In the rows, zero is written as 128.
One turn sends every row of this set to another row. A few are shown first. Where does it send the rows asked after them?
Q317: [160 159 136 152 143  93 153  97  92 155 138 140 136 110 117 104 105  97
 128 126 157]
Q336: [ 82  98 132 144 143 144 105 123 117 178 135 155 146 113 119 124 125 102
 123 157 135]
Q583: [119 101 126 137  93 111 110 112 121 170 123 153 142 109 127 121 104  98
 147 169 121]
Q974: [131 145 122  95 176 103 148 118 110 139 139 158 126 115 129 143 142 119
 124 116 150]
Q596: [138 156 151 100 160 138 144 102 109 157 122 155 128 118 114 159 119 137
 132 104 160]
Q835: [148 134 123 161 122 100 142  95 102 168 147 142 138 100 117  98 108  87
 123 149 141]
Q338: [117 100 125 140  97 109 113 116 117 169 127 153 143 102 130 125 110  98
 145 166 112]
Q27: [118 100 125 141  96 108 114 114 118 170 128 157 145 108 129 120 108  94
 146 168 118]
Q274: [132 136 120  98 168 102 151 108 115 148 142 171 135 132 127 127 125 126
 129 103 170]
Q989: [ 98 105 130 123  99 118  94 128 107 152 102 155 147 119 134 116 105 119
 164 147 149]
Q933: [ 96 103 120 136 113 105 106 131 101 148 116 165 150 122 136  96 111 106
 154 152 148]
Q83: [120 143 141 105 178 126 145 101 120 163 142 157 130 124 108 129 116 131
 118 109 179]
Q664: [158 153 149 119 133  93 131 107  78 141 103 137 132 107 131 135 109 119
 155  99 150]
Q357: [134 156 129 115 177 118 157 104 104 150 141 165 128 118 117 124 127 123
 113 112 165]
Q662: [133 146 136  81 163 118 135 113 115 144 125 150 124 119 126 165 134 128
 137 111 153]
Q168: [156 157 137 125 142  81 141 109  77 135 111 143 132 111 131 113 114 105
 143 110 157]
Q173: [136 137 135  86 153 116 140 104 120 153 127 163 134 137 122 148 116 134
 143 101 171]
Q311: [139 149 138 106 162 128 151  95 112 162 130 166 132 125 115 131 109 137
 125 101 176]
Q584: [ 84 101 133 136 137 150  97 122 120 179 127 146 141 108 119 129 123 112
 124 156 135]
Q226: [118 147 142 106 187 123 149 110 113 156 147 156 128 117 109 135 130 117
 116 119 166]
Q452: [ 95 109 131 125 110 117  94 138  99 145 102 146 141 103 136 132 122 113
 160 153 127]
Q491: [ 91  95 140 133 116 134  89 124 115 164 112 146 143 119 122 111  99 122
 148 158 147]
Q617: [ 88 102 135 132 133 151  96 118 124 182 125 150 141 120 114 123 114 111
 128 160 148]
Q153: [ 89  97 143 137 124 134  90 135 107 158 113 140 141 105 126 131 115 117
 147 158 125]
Q903: [135 159 141 105 175 128 151 111 103 147 133 153 122 108 116 153 137 122
 121 116 149]
Q118: [118 101 124 137  93 111 109 114 121 172 123 150 141 102 129 126 106 102
 147 167 115]
Q704: [ 93 109 121 136 123 104 106 140  94 140 117 156 144 105 139 112 128 100
 150 158 128]
Q750: [120 141 151 100 173 134 138 102 119 165 135 151 130 117 109 151 117 137
 126 104 169]
Q446: [147 142 142 150 124 113 133 108  96 160 139 126 131  83 116 143 127  82
 131 153 111]
Q845: [153 125 138 149  98 116 127  80 113 185 131 141 144 110 114 114  82 113
 142 128 156]
Q492: [156 159 146 123 141  87 137 113  72 133 109 137 132 106 131 133 121 105
 149 109 144]
Q57: [ 87  99 134 140 136 146 104 119 121 180 133 158 148 126 115 116 117 100
 126 160 147]
Q817: [ 89  95 133 143 127 122 102 129 110 160 125 158 146 126 123  96 106 104
 139 165 149]
Q481: [160 157 161 135 126 117 131  97  94 162 116 119 132  96 117 157 104 123
 149 111 138]
Q916: [157 163 150 147 147 101 146 108  86 149 134 127 132  92 118 143 124  95
 134 128 127]
Q769: [164 153 147 140 121 107 137  85 103 170 121 133 137 114 115 118  85 124
 142 111 167]
Q849: [158 152 140 120 133  86 134 101  82 142 104 142 133 114 131 117 103 121
 150 101 163]
Q416: [ 86  99 136 147 136 123 102 138 101 154 128 152 145 110 127 114 123  98
 137 165 127]
Q303: [151 133 157 139 100 130 118  94 106 177 121 124 138  94 113 158 103 108
 151 132 126]
Q170: [117 146 152 102 183 131 143 111 113 159 140 149 128 112 109 156 131 126
 122 113 156]

Q118 turns into Q338
Q57 turns into Q617
And these:
Q704 turns into Q933
Q83 turns into Q750
Q303 turns into Q446
Q492 turns into Q168
Q274 turns into Q173
Q817 turns into Q491
Q481 turns into Q916
Q311 turns into Q596

One turn sends every row of this set to another row. A few are shown first. Where does it send the rows asked after them?
Q964: [113 116 154 129 132 175 118 115 133 100 134 143 149 130 130  88 126 104
 141 115 142 143 161 120 115 116 103 139 133 131 145 129 156 124 136 148
 125 123 152 109 150 138 100 141 130 128 121 156 119 120 135 124 154 161
 116]
Q127: [153 133 122 113 113 143 128 143 143 127 129 122 128 124 121 125 140 149
 136 101 126 123 122 142 131  88  84 131 118  67 118 138 131 107 133 109
 125 149 119 105 149 144 116 117 128 128 135 124 126  80 119 104 115 103
 100]
Q954: [135 122 146 125 137 174 112 112 132  94 160 159 164 135 130  90 118 126
 118 100 124 134 151 128 125 117 125 135 129 140 118 113 145 136 117 142
 142 129 153 120 161 143 120 121 128 114 112 140 132 123 148 106 143 154
 116]
Q724: [142 122 146 127 126 124 131 134 127 136 131 147 116 107 126 107 164 152
 130 112 129  99 141 116 146  89  97 121 127  93 102 147 125 101 126  95
 138 134 140  96 150 134 140 112 140 125 130 122 120  99 133 114 126 101
 101]
Q735: [134 138 126 127 157  97 144 104 130 160 115 149  97 103 137 137 143 128
 133 113 135 133 119 127 117 118 115 152 139 115 122 114 141 145 149 174
 111 112 105 143  99 131 139 100 135 134 141 166 100 145 130 146 128 120
 125]
Q6: [108 128 114 142 102 121 115 121 148 141 116 123 118 122 129 121 109 130
 136 143 129 142 103 138 140 123 120 148 144 128 124 145 107 123 103 135
 102 137 141 117 121 134  99 133 127  87 120  99 120 167 130 166 137 122
 140]
Q963: [104 136 149 129 136 102 145 123 131 103 139 135 119 145 140 120 100 125
 146 144 156 118 130 132 143 156 114 107 117 144 136 136 159 139 145 111
 149 122 140 117 125 119 142 108 114 170 150 141 117  84 128 135 135 110
 139]
Q642: [117 124 111 160  92 148 123 125 160 170 124 117 124 116 116 124 126 110
 127 146 121 115 104 136 116 129 134 110 153 130 144 151 124 118 130 158
  94 101 134 126 126 154 115 102 116  95 118 124 123 148 127 132 147 141
 131]
Q816: [117 143 149 144 117 113 129 140 138  97 138 135 132 134 128 141  96 113
 140 138 132 114 125 143 153 171 118  98 124 131 122 103 141 154 132 120
 159 137 148 140 120 146 115 119 116 157 131 127 136  69 128 128 129 117
 149]
Q999: [121 129 145 100 127 165 108 117 132 108 140 145 149 124 134 117 126 113
 126 126 149 131 168 123 111 138 105 154 115 125 139 133 152 132 131 155
 116 135 164 103 152 130  84 138 127 132 121 148 112 127 135 130 146 161
 112]
Q425: [141 134 130 156 144 114 139 115 138 150 118 124 135 115 137 148 132 121
 135  98 113 156 108 139 134 118 138 143 132  96 122  97 119 149 125 157
  98 110 112 169 102 153 147 111 134 119 137 164 138 126 122 128 117 134
 148]
Q702: [126 138 128 114 150  84 142 103 115 161 128 151 108 102 112 149 153 131
 117 117 130 135 125 118 107 117 129 142 136 116 130 112 136 166 129 148
 100 121 117 127  90 115 127 100 139 118 146 147 108 135 137 140 106 127
 145]
Q512: [130 120 150 126 134 170 116 111 129  94 145 145 165 126 137  88 127 116
 116 117 137 141 158 134 129 118 118 140 124 127 140 134 148 133 116 134
 120 105 158 120 159 130 116 133 120 127 122 151 138 121 143 108 145 174
 131]
Q13: [121 153 108 155 110 131 135 101 147 151 108 137 119 125 142 130 112 105
 116 121 126 109  96 140 107 120 140 144 119 135 122 146  92 136 133 141
 113 142 136 134 137 147 117  98 104 105 109 115 121 165 137 143 157 128
 109]
Q251: [148 140  89 121 111 126 134 116 130 135 107 146 123 123 113 117  95 115
 113 126 140 133  88 152 123  93 126 149 146 139 142 147 118 147 112 120
 119 118 112 106 130 120 110  98 111  96 122  98 130 149 134 139 128 135
 129]
Q589: [148 108 115 141 163 124 117 136 110 139 141 142 108 146 131 109 146 116
 142 153 121 150  80 134 131 110 168 109 125 135 135 116 122 121 145 103
 114 149 101 162 144 130 121 146 123 127 139 123 127 115 133 124 127 122
 110]
Q35: [141 105 124 124 127 128 124 140 102 146 139 146 107 120 122 124 165 116
 130 166 139 117 104 154 117 126 148  96 118 136 136 108 118 141 138 111
  76 129 100 146 137 134  81 158 120 152 150 128 129 119 120 137 125 136
 139]
Q112: [121 127 142 125 112 122 143 142 130 110 128 119 113 103 113 114 160 135
 133 108 117 110 132 124 121  90  80 124 131  80 104 131 110 114 125  86
 131 147 132 110 137 146 105 140 140 122 120 119 135  85 129 116 132 130
 125]
Q730: [148 102 103 118 150 106 128 133  95 139 143 148 103 125 159 103 148 115
 137 159 139 123 102 139 136 119 151 118 120 146 124 106 105 118 153 113
 109 121 109 152 158 123 130 153 116 151 141 129 128 136 122 139 136 135
 111]
Q248: [135 109 119 140 130 137 107 142 103 153 148 157 106 122 128 117 159 115
 142 150 120 119  92 147 130 127 139 108 129 139 133  84 113 140 143 133
 106 162 106 150 147 154  91 161 120 137 137 118 109 115 117 139 129 100
 119]
Q392: [155 122 141 123 117 135 135 137 147 138 134 121 126 126 130 110 151 169
 121 113 146  98 140 138 132 113 103 120 107  77 109 146 121  88 148 105
 118 130 132 130 141 122 121 101 129 133 130 139 132  98 138 109 123 105
  96]
Q607: [122 127 128 138 137  90 145 122 120 159 126 140 128 102 107 138 147 122
 118 101 116 117 121 115 106 131 134 123 144 126 130  71 115 161 144 154
 108 123 121 141  93 122 132 100 139 103 132 144 120 126 125 128 109 128
 150]
Q206: [135 140 124 123  99 131 140 142 138 125 125 113 128 106 136 122 153 133
 119 102 125  92 136 143 115 112  79 129 105  67 115 122  97 111 151 112
 120 143 136 128 152 146 109 127 115 138 121 132 136  86 121 105 133 126
 110]
Q259: [130 119 105 139  85 138 156 101 133 153 148 130 113 135 120  95 107 128
 117 122 148 116 111 151 110 112 133 123 151 143 134 129  98 131 138 142
 124 105 118 142 111 138 108  92 114 106 110 127 142 150 149 148 141 130
 113]
Q102: [137 127 115 129 133  98 134 128 120 151 135 131 139  97 129 149 133 130
 126  97 106 137 112 130 138 128 127 148 146 112 121  71 111 161 118 159
 110 116 122 147 108 144 146 116 141 104 132 142 129 125 111 132 107 131
 160]
Q740: [141 134 130 148 155  97 132 113 134 147  89 142 121 110 142 128 129 120
 143 110 137 157 117 139 148 109 115 151 135  99 130 104 131 140 136 158
  99 106 110 151  99 123 140 118 132 129 149 159 120 140 122 144 114 120
 140]
Q501: [143 108 111 115 141 130 137 126  97 148 156 154  94 125 134 130 161 103
 149 155 125 127  98 137 112  97 153 104 129 149 120 119 127 138 134 117
 102 126  90 129 154 161 118 151 125 157 146 132 120 123 115 135 137 137
 117]
Q268: [109 140 148 118 123 107 147 128 123 115 150 141 117 127 134 145 108 116
 143 141 146  96 133 124 136 163 119 109 122 155 129 129 156 152 136 118
 154 124 146 104 131 140 139 105 121 170 141 140 112  80 118 137 140 116
 139]
Q269: [158 121 105 122 147 131  99 142 107 153 158 142 113 121 144 135 157 126
 117 162 117 127  80 153 137 139 160 129 114 124 139 117 119 137 134 125
 102 148 114 166 160 142 111 148 109 136 135 122 117 116 125 122 127 123
 121]
Q252: [121 153 133 136 127 114 122 130 142  97 144 137 130 135 150 138  93 118
 139 138 129 125 118 153 162 163 109 113 121 124 122 119 151 150 131 132
 162 131 144 140 138 150 140 115 104 166 138 132 128  75 126 121 131 113
 141]
Q287: [119 124  99 137  78 130 126 101 117 170 143 146 126 116 127 115 124 111
 123 135 136 134 127 143 148  98 124 124 153 127 148 142 106 146 101 141
 111 100 144 101 131 146 125 116 108 103 131 105 134 148 130 147 118 122
 127]
Q466: [144 125 142 109 134 160 101 125 136  95 141 159 170 133 123 102 114 130
 106 112 138 122 157 130 120 139 125 137 117 138 121 105 143 134 128 141
 129 139 162 115 154 111  94 118 127 111 115 128 130 128 147 110 130 153
 117]
Q876: [129 134 149 112 135 170 104 117 142 107 138 156 158 139 112 123 121 112
 123 114 135 132 158 116  99 128 126 134 115 130 129 123 155 138 132 147
 125 157 159 102 147 131  83 120 132 116 118 135 115 120 144 115 135 149
 103]
Q793: [141 125 143 122 121 123 141 145 138 127 132 124 112  88 121 118 173 145
 110 123 120  78 134 121 118 112  97 119 126  91 101 152 121 103 135  95
 126 116 139 118 148 138 126 112 134 129 117 134 130  96 134 103 145 143
 121]
Q242: [118 142 153 123 119 113 139 139 131 107 147 135 127 127 115 160 107 114
 136 145 136 105 127 132 137 168 127 101 124 142 126 125 155 161 122 110
 148 128 146 116 121 146 118 109 125 161 135 132 129  68 122 129 130 129
 154]
Q695: [116 150 140 132 141 114 135 121 146  99 143 130 124 149 143 131  96 125
 142 143 139 135 114 147 146 153 118 109 116 126 132 145 170 142 136 120
 151 122 133 134 132 137 146 105 106 169 147 141 123  77 133 118 135 117
 140]

Q512 turns into Q954
Q589 turns into Q269
Q13 turns into Q6
And these:
Q695 turns into Q252
Q735 turns into Q740
Q793 turns into Q724

